(in the rows, 128 means zero)
A single turn carries every row of the set below to another of its rows. Some are shown first; where does it send the rows asked next?
bupu: [101 106 185 104 143 118 105 157  83 123 124 132 123 102 169 144 136]
zikem: [167 129 159 114 140 146 128 152 124 102 140 135 114  82 145 125 106]
kefuz: [129 109 163 135 103 107 144 153 142 136 112 131 132  68 166 143 107]
guze: [112  99 161 137 115 124 141 144 129 126  92 143 144  76 172 120 122]
Pevor: [161 117 138 118 150 139 118 151 122  90 130 139 124  77 163 134 121]
tabez: [113 122 129  71 119 111 160 129  88 146 111 137 134 105 142 112 110]
rit: [153 132 145 110 158 150 140 138 131  93 136 133 139  86 147 124 112]
punut: [ 98  95 123 112 133  97 140 140 112 137 129  89 106 111 140 148 110]
luz: [125 126 110 128 150 130 142 157 116 101 113  97 125 124 172 146 112]
laban: [118 163 159  85 144 140 139 161  97 123  98 137 121  73 152 105 112]
Zeven: [ 96 134 154  96 122 115 117 125 100 116 120 107 118  87 172 176 112]
nukil: [ 84 125 183  95 149 136 129 130  91 120 120 124 142 111 154 133 127]
gomi: [138 118 141 134 130 139 125 175  96 114 110 108  91 128 163 125 109]
nodel: [141 125 134 126 156 120 146 182 122 117 138  98 126 129 157 144 108]
rogu: [130 161 146  85 157 109 142 178 118 126 124 128 136  64 159 137 113]
Lod: [ 90  87 141 114 140 116 137 142  97 138 117 104 107 124 134 117 120]
rodog: [100  98 128 110 135  97 144 142 114 140 133  89 108 113 135 147 108]
neme: [129 116 136  72 127  90 158 153  98 155 135 135 138 102 140 126 111]
ninum: [115 121 157 130 105 120 158 132 145 130 104 125 144  73 160 137 102]
tiv: [118 110 107  77 119  96 144 136  88 137 107 137 131  94 163 132 119]
zak: [108 138 182  92 130 107 130 144 110 132 147 106 124  95 151 171 105]
mor: [120 158 126  87 152 114 134 164 112 114 104 128 132  58 174 141 117]
bobim: [118 105 179 133 121 122 153 153 137 137 109 140 151  84 155 116 116]
fafes: [132 102 133  80 113  93 136 158  80 151 118 144 116  97 154 122 118]
gib: [ 95  84 144 116 139 112 134 147  95 140 121 105 104 123 134 119 121]
Zazov: [129 149 160  92 139 127 122 180  92 125 101 142 107  67 162 113 118]
Dig: [152 132 139 115 138 157 127 129 119  88 120 134 115  79 155 125 108]
tav: [127 135 147 125 137 153 150 157 106 115 114 101 109 137 146 114  99]

tiv -> fafes
Zeven -> bupu
bobim -> ninum
And these:
punut -> gib
mor -> Zazov
zikem -> rit
gomi -> nodel

A single turn carries every row of the set below to another of its rows. Some are shown first; where does it send the rows asked next?
tef: [178 136 141 153 143 133 138 162 117 164 114 124 147 108 115  93 103 146
 113]
nago: [180 143 149 145 146 136 143 152 119 168 113 124 152 115 130  90 101 143
 121]
lopu: [168  91 130 125 167 129 127 143  99 152 128 146 125 128 171 134 111 151
 131]
reguv: [184 159 136 145 157 154 113 145  98 142 131 150 189 125 137 138 105 157
 138]
zomun: [182 145 125 155 156 150 103 155  95 137 131 150 181 115 115 141 107 164
 123]
mik: [170 126 137 118 122 102 151 138 118 157 154 128 168 136 124  94  89 140
 112]
Bugen: [147  91 145 185 138 117 125 116 119 174 164 188 179 133 130 132  93 134
 118]
rasag: [165  87 123 133 165 126 124 153  98 149 129 146 119 123 160 139 113 151
 126]
depa: [180 157 129 155 153 151 111 161  96 137 134 151 183 121 127 148 108 153
 136]
tiku: [174  98  96 170 171 151 136 133 128 146 152 149 190 116 124 135  71 138
 137]
Torod: [162  97 105 129 147 108 133 158 119 160 137 149 136 126 115 143 145 150
 137]
zub: [151  96 148 183 139 111 130 134 115 165 168 196 185 137 138 138  95 126
 125]
tid: [143  96 141 191 134 115 127 129 117 172 166 189 176 132 128 140  95 129
 121]
Lepam: [175 152 147 150 141 134 149 165 118 166 116 125 151 117 133 100 103 134
 130]
dusu: [173 145 139 158 140 132 144 176 117 162 117 125 145 111 119 104 105 137
 122]
lemud: [171  91 115 114 156 113 129 127 122 167 132 148 146 129 125 123 141 160
 132]
bobe: [164 100 131 128 164 129 133 152 100 152 130 148 125 131 177 142 112 142
 140]
favo: [172 113 102 169 168 152 145 137 131 147 154 149 193 124 139 141  71 128
 150]
Rir: [161 130 127 133 114  98 154 166 115 151 158 128 159 131 113 112  93 131
 114]
Vuvod: [170 112 126 107 153 115 143 128 125 171 134 150 153 141 149 129 140 146
 153]
firol: [176 105 103 165 172 153 140 124 131 149 151 149 194 122 136 132  69 135
 143]
Rika: [143 104 146 187 134 116 133 127 119 174 166 189 179 138 139 141  95 123
 129]
suga: [162  96 124 136 161 126 130 163  98 148 132 147 119 125 166 147 114 143
 134]
mizo: [152  90 146 183 140 110 126 132 114 165 167 195 183 134 134 136  95 130
 119]
kope: [147 100 150 181 138 119 130 114 120 176 165 189 182 138 141 133  92 129
 126]
sinoz: [170 106  95 175 166 150 141 144 129 145 155 150 188 118 127 144  72 131
 143]
bem: [164 138 137 123 117 101 159 153 118 155 158 129 166 139 129 107  91 128
 123]
ruso: [153  96 151 179 141 112 130 128 115 167 168 195 187 138 142 135  94 128
 125]
pitip: [188 146 133 146 160 153 103 138  97 141 129 149 187 120 126 131 104 167
 126]
vapa: [154  91 150 179 141 111 127 125 115 167 167 195 186 136 138 132  94 132
 120]
latob: [160 119 115 123 145 111 146 158 122 164 140 151 144 138 140 148 145 135
 157]
nefel: [166 118 128 128 119  99 146 151 116 152 155 127 160 128 107 100  91 142
 103]

Vuvod -> latob
lopu -> bobe
mizo -> vapa
And these:
tid -> Bugen
nefel -> mik
depa -> zomun
nago -> Lepam
tiku -> firol

